Each row is where one point has got to under a steady rotation. How many ticks took it there?
The counts run from 0 to 770.
[111 147 136 123 116 135 131 101 117 142 100  96  96 151 161 111 121 117
 132 164  63 105 119 107 126  73 110 145 145 126 120 166 116 150 142  72
 170 111 127 103 132 130 125 130 149 106  90 130 144 168  87 104 143 166
  62 113 107 130 116 124  86  92 155 136 121 112 137 129 110 145 159 152
 149  93  99 129 193 125 148] => 242
[121 151 156  88 154  92 147 103 118 114  93 131 128 143 144 123 138  93
 156 157 120 105  82  92 157  88 113  99 134 132 150 127 121 138 135  40
 143 120 130  96 146 152 127 157 135  71 123 165 175 138 117 103 168 106
  90 141 116 113 138 134 103 136 106 129 117 107 135 165 124 102 149 143
 160 103 171 107 154 148 117] => 155
[144 173 117 132  92 118 139 104 124 177  85 124 140 116 194 126 108 104
 136 162 102 104 122 145 154  80 144  88 162 105 137 150 116 109 121 104
 154 126 113  66 146 131 112 128 142  88 116 135 147 140 136 141 130 117
 109 119 104 155 182 150 103 105 152 158 154 117 151 121 116 105 138  94
 181 116 139 140 154 132 123] => 544
[167 129 108 117  78 128 124 153 109 113 150 142 166 121 152 110 123  93
 105 114 153 114 106  91 117 120 196 127 126 143 128 124 159 124 142 101
 100 143 131  81 115 166 127 103 137  81 109 134 133 130 111 129 153  95
 141 136 116 136 166  99  36 142 104 130 140 169 146 139 115 117 169 135
 157 129 147 132 152 115 110] => 368
[103 140 155  98 157  74 152 107 129 102  93 129 135 138 150 125 142  86
 165 164 128 100  79  95 153  83 123  77 124 147 151 127 122 149 121  56
 158 124 119  98 144 149 132 155 140  79 147 154 168 144 112 111 174 112
 108 147 119 127 140 136 126 128 111 126 123 112 146 146 120 120 141 128
 150 109 171 103 152 163 116] => 156
[151 143 111 140  64 156 116  76 132 153 129 129 152 145 185 139 134  98
 127 152 128  97 130 141 147 132 168 124 124 147  89 156 125 113 124 140
 159 119  69  94 115 103 133 115 147 111 170 117  98 121 146 167 116 122
 145  80 124 166 134 103  90  98 144 153 167 123 150  88 120 128 132 101
 179 129 137 155 160 103 120] => 729
[131 114 112 143  94  91 159  34 135 121 142 147 167 134 170 148 139  96
 149 121 152  68 109 121 190 146 152  80 145 138 119 128 119 118 148 119
 131 133 139 106 126 165 130 122 134 116 164 127 125 131 140 141 157 118
 173 122 131 140 147 129  99 110 108 189 143 121 167 142 145 121 177  97
 146 113 151 125 146 146 113] => 350
[136 159 161 122 134 148 144  89 121 144 115 113 100 137 120 139 126  98
 150 184 129  69 110 117 129 196 132 127 159  89 115 122 136 134 165 103
 148 130 115 101 119 103  88 149 152 128  96 152 143 128 133  93 119 110
 129  97  96 139 164 118 103 133  93 176 166 115 112 154 151 146 112 182
 126 131 170 132 165 167 107] => 125
[137 185 116 103 103 123 124  65 112 170  72 141 125 153 121 122 107 109
 113 138 108 124 143 134 107 132 108 138 153 110 111 138 129 141 152  89
 141 116 102 155 120 114 124 193 127 132 119 117 147 137 131 143  98 138
 102 127 107 128 129 103  61 148 131 127 155 145 133 122 115 130 138 162
 133 110 135  91 220 135 117] => 21
[138 151 152 107  72 113 136 149  91 142 149 154 152 114 168 105 129  85
 134 123 134 109 132  95 145 107 147 138 174 109 113 125 130 131 153 110
 109 118 159  98 119 158 144 122 107 140 112 110 127 148  75 119 156 138
  92 153 101 128 185 123  72 146 110 197 139 128 166 156 136 142 177 147
 134  93 134 146 163 124 124] => 450
[111 139 168 130 118 130 103  80 149 138 108 131 141  94 176 152 100 122
 115 126 164 108 140 123 144 131 166  72 168 164 146 110 128 153 152 172
 151 143 133 134 104 110 140 124 119 133 172  90 105 120 136 128 102 118
 103 124 157 127 175 131 115 114 115 167 173 129 155  84  86 115 101 144
 163 114 147 107 172 128 122] => 98
[153 145 126 121 143 138 146 123 106 103 102  66 124 134 136 123 138 114
 116 135 144 101 102 118 104 137 155 117 144 129 106 143 151 107 155  62
 159 147 134 107 131 139  79 107 177 100 104 174 162 164 135  94 181 124
 122 117 127 124 128  98  88 109 108 154 162 159 116 173 134 160 144 149
 130 106 165 129 181 143 148] => 138
[190 169 135 133  85 141 120 126 116 129  89 131 153 127 128 104 141 112
  96 131 136 116 131 100  95 159 145 120 133 120 106 119 174 117 149 113
 133 133 137 127 108 140 111 152 135  97  84 163 168 120 120  87 110 112
 133 115 129 127 168  85  61 159 120 159 179 169 141 169 121 120 144 136
 140 114 164 139 161 125 118] => 754
[ 96 142 105 156  87 111 159  62 162 145 125 136 134 138 179 138 140 130
 133 150  86 105 118 104 157  75 110 115 140 134 122 149 114 154 153 139
 154 129 155 118 121 133 140 118 130 106 136 105 138 158  83 112 152 158
  76 117  99 110 113 147  96  93 144 157 133 101 166 114 113 108 171  87
 160 100 118 130 160 152 121] => 247
[118 117 108  91 121 144 121 107 123 127 108 104 129 140 171 122  97 100
 138 128 132 100 110 132 149  62 176 109 118 167 148 156 111 140 125  70
 167 130  83 105 129 139 131 108 150  80 168 107 106 150 153 157 138 116
 135 122 132 172 120 115  76 105 140  98 119 143 137  86  98 124 155 138
 155 124 118  92 177 114 129] => 174
[152 150 112 120 100 102 138  99 116 138 107  84 139 141 116 115 133 112
 106 129 127 113  85 106  87 135 119  81 129 119 125 141 150 136 120 107
 102 145 154 117  94 152  92 147 165 108 104 142 175 121  82 128 145 122
  63 115 136 109 144 121  72 127 118 169 136 148 118 160  98 115 180 128
 161  98 133  83 162 139  93] => 768
[122 188 153 134 104 120 116 176 145 109 107 138 146 117 167 109 125  66
 126 154 136 105 123  85 143  70 169  89 132 137 143 135 137 181 112 136
 193 136 102 114  96 125 152 146 120 126 127  95 127 153 118  99 152 125
 118 139 103 149 155 105 110 155 136 144 148 126 187 119  95 163 123 135
 124  93 142 124 148 143 124] => 460
[102 161 158 121  76 122 122  69 111 152 127 175 122 106 169 145 125  83
 104  96 144 105 130 123 145 110 124 155 168 145  92 138 151 149 161 102
 117 118 109 116 132 136 172 156 104 134 143 148 137  99 124 148 129 130
  82 158 124 143 130  99  66 117 141 127 139 130 171 117 117 109 164 152
 149  94 144 112 200 112 117] => 636
[134 165 178 112 162 132 119  54 136 132  79  89  85 152 128 154 142 103
 151 147 121  77 104 126 133 137 123  92 124 143  93 130 129 144 133  80
 179  95 115 100 133 110 118 154 157  96 143 143 152 123 115 107 135 125
  76  96 141 143 143  98 150 117 113 155 130 127 114 127 109 125  93 146
 151  93 164 100 174 141 122] => 325
[ 79 119 177 117 133 135 123 107 129 110  83 133 135  98 190 127 101  87
 154 142 141 105 121 137 129  59 118 111 127 177 114 141 156 142 128 120
 180 117 102 123 140 133 144 112 117  86 171 149 131 124 118  90 135 129
  88 143 134 187 154 117 114 104 154 126 150 119 174  90 131 130 162 114
 139  91 134 139 169 128 134] => 624
[116 110 158 120  92 126 110  86 144  90 142 153 153 144 170 113 133 100
 122 126 140  91 128  77 180 132 168 103 145 173 158 116 133 168 150 124
 141 131 142 153  91 150 175 140 107 152 148  96  95 139 124 111 136 149
 152 113 167 110 127  98  78 126 104 153 138 138 179 130 104 131 144 162
 146  97 132 123 170 112 149] => 267
[154 176 111 142  82  94 110  77 156 146 101 156 150 107 170 151 109 114
 113 110 138 103 134 114 171  84 153  61 141 126 126 117 124 130 148 133
 150 147 145 108 137 140 136 131 127  80 145 101 150 139 145 118 116 108
 121 133 115 137 190 139  98 135 126 165 162 157 164 129  99  96 135  91
 150 100 139  91 148 141 113] => 550
[142 152 132 107 110 171 139 164 125 141 107 103 139 119 168  79  92  93
 151 166 128 123 121 121 103 110 170 118 137 116 135 138 138 124 121 156
 163 134 101 126  68 101 116  96 151 134 168 105 102 134 145 103 131  77
 139 108 120 159 170 109 122 148 100 194 193 146 115 104 139 158 130 153
 150 118 139 124 130 155 124] => 292
[151 134  92 117  93 115 130 146 143 162 128 137 159 114 140 122  93 116
 126 141 144 106 111 106 114  73 154  86 129 120 165 140 124 118 129 142
 134 156 117 125  91 130  96 103 137  81 144  88 130 137 121 137 118  78
 107 125  89 130 160 159  65 155 120 170 144 133 109 120 114  98 178 120
 147 124 126  86 126 139  87] => 381
[146 127 103 149 121 147 132 111 157 155  99 156 166 124 138 156 113 124
 136 146 157  84 144 135 120 117 157 121 124 167 141 132 112 108 158 165
 177 130  96 119 102  90  98 117 114  98 169  84 109 128 135 122  98 109
 156  92  88 160 135 121  65 158 108 164 152 114 135  87 146 102 144 123
 118 161 177 142 151 144 100] => 195
[146 103 105 109 121 143 119 121 109 110  87 116 179 113 139 120  95 107
 115 130 177 113 142 134  93 152 143 130 124 164 119 140 162 102 155 135
 137 153  88 177  93 115  85 111 129 115 159 110 113 144 144 121 110 122
 147 120 128 153 122 106  54 141 120 150 181 160 124  95 151 160 162 137
 125 118 143 125 186 131 127] => 203
[160 147 134 116 128 186 129  85 148 142 103  77  93 171 123 119 142 125
 124 153 120 107 113 118 111 146 169 135 121 150 130 152 114 149 133 126
 182  95 119 126  70  87 120 118 156 129 148 106 113 128 123 121 150 119
 123  70 131 128  90  69 101 135  94 151 139 115 101  90 113 121 112 171
 155 125 167 110 166 132 125] => 494
[144 155 124 147  96 121  86  75 154 126 128 139 131 152 126 151 122 120
 109 153 128  65 116  87 163 139 154  80 120 142 162 111 126 177 134 126
 175 148  98 112 110 128 126 163 140  97 101  96 133 130 136 115  83 123
 124  91 123 150 139 125  71 135 123 114 133 137 155 131  71 108 125 152
 146 128 127  84 156 127  86] => 563
[112 112 114 178 116 108 165  81 175  99 137 116 146 146 150 115 147 112
 126 170 119  92  91  83 111 162 164 101 137 131 123 152 146 159 141 151
 149 145 125 153  85 129 125 138 132 141 108  92 120 169  96 107 152 160
 145  86 101 105  87 112  89 122 128 163 164 128 146 131 127 166 154 122
 136 109 127 152 164 142 121] => 46
[129 160 174 112 114 126  71 120 122 152  73 165 131 114 155 128 101  98
 125 172 125  99 138 110 118  92 130 118 138 127 137 123 155 154 132 125
 189 112  63 147 115 108 126 157 106  75 112 117 135 137 120 114  82 131
  89 128  97 167 148 123  90 147 162 114 163 129 162 104 126 126 114 137
 150 101 134 137 174 105 117] => 8
[120 122 127 133 110  95 182  82 149  91 133 132 164 164 144  92 163  78
 143 152 112 120  88  78 114 152 122 117 113 136 102 141 143 148 139  91
 113 130 136 153  93 149 142 176 130 138 148 138 145 133  99  94 166 131
 137 112 130  83 103  92  94 144 103 159 154 137 133 158 133 149 187 125
 129  96 155 126 161 153 119] => 52
[ 86 105 129 132 156 141 174  84 141 115  84  97 135 125 168 144 123  98
 164 164 135  91 127 148 111 132 143 129 140 168  84 145 125 132 153 119
 174 124 110 123 139 121 115 117 127 129 156 118 112 153 112  95 147 170
 133 116 107 163 131 107  98 112 121 153 149 124 137  86 154 168 146 131
 112 126 152 179 192 150 145] => 425
[152 167  91 144  98 136 134 128 133 109  86  91 160 132 147 104 112  89
 124 161 132 108 109 121  79 129 145  93  97 114  99 131 175 135 125 126
 161 158  89 124  98 137 102 126 167  86 117 141 153 144 147  86 135  98
 143 113 113 165 157 102 102 135 143 142 194 174 143 130 120 166 148  96
 140 111 128 120 138 159 105] => 758
[115 142 178 128  79 105 126 130 150 133 153 149 136 124 180 109 145  81
 109 131 130 122 100  73 138  71 171 102 143 163 124 152 136 160  98 121
 113 141 114 115  98 125 161 144 120 131 162 120 125 107 100 145 125  97
  72 114 139  92 143 112 112 132 117 154 132 136 135 128  69 104 138 149
 177  78 131 103 140  81 130] => 81
[145 151 127 114 109  89 144  86 126 128 113 103 141 143 117 103 128  98
 117 140 119 117  80  93  86 146 114  84 122 113 120 127 168 154 128 109
  86 132 148 119 100 169 112 168 159 108  98 142 177 113  86 116 143 112
  71 128 132 115 151 117  88 140 114 158 138 151 120 159 100 113 176 134
 162  93 136  78 147 149  83] => 769
[143 157 147  72 116 135  78 152  90 140  70 103 141 121 157 121  90  89
 128 139 140 131 152 139 107  93 148 128 124 152 110 133 135 126 134  98
 147 118  89 121 124 126 112 140 129  87 138 108 118 149 108 139 116 131
  81 138 132 163 174 107  76 148 134 120 144 165 146  92 111 139 130 153
 145  95 127 112 198 102 127] => 5
[114 130 150 131 120  84 129 110 134 127 132 142 166 115 121 126 129  83
 124 169 165 103  98  98  80 170 132 114 156 119 104 128 169 139 149 158
 106 151  93 161  94 118  91 165 113 119 118 110 128 143  77 124 117 131
  75 134  77 108 129 131  86 155 120 177 167 139 121 126 141 165 155 146
 130 100 142 129 166 122  86] => 215
[127 160  75 128  94 125 162 125 132  99 141 117 172 129 141 116 133 106
 115 142 163 119 114  88 117 147 144 123 131 114 137 146 148 135 158 142
 131 173 123 163  74 130 106 112 147 132 150  97 121 165 141 121 173 107
 140 137  99  88 102 114  80 139  97 166 179 141 146 135 132 168 160 126
 124 105 138  86 171 172 116] => 669
[154 166 120 126  76 143  90 114 112 166  89 118 136 124 152 136 117 106
 100 132 129 113 129 141  95 118 155 132 127 134 107 144 140 145 135 157
 143 105  93 101 102 115 113 132 131  92 121  88 128 136  83 163 118 140
  60 122 103 167 138 110  69 129 153 132 144 128 158  78 100 116 141 107
 173 111 122 123 169 110  89] => 12
[141 159 120 101  73 115 124 110  92 122 122 115 151 123 192 121 121  95
 132 136 133 121 116 114 140 101 134 122 126 126  85 134 146 105 140  86
 101 142 114  89 152 162 125  93 155  67 151 150 140 138 123 136 145 106
  95 144 137 134 183 140 101  91 145 154 174 161 159 133 119 132 153  85
 191  84 129 118 162 112 130] => 537
[136 171  80 101  81 137 126  72 119 172  89 132 130 123 154 123  82 121
 110 119  99 137 149 143  93 120 125 149 145 100  98 137 145 133 171 121
 122 131 109 146 119 133 124 137 136 106 135  99 134 137 144 130 110 134
 104 152 108 129 136 103  68 131 129 129 172 160 132  90 124 127 161 125
 155 104 106  88 211 142 115] => 19
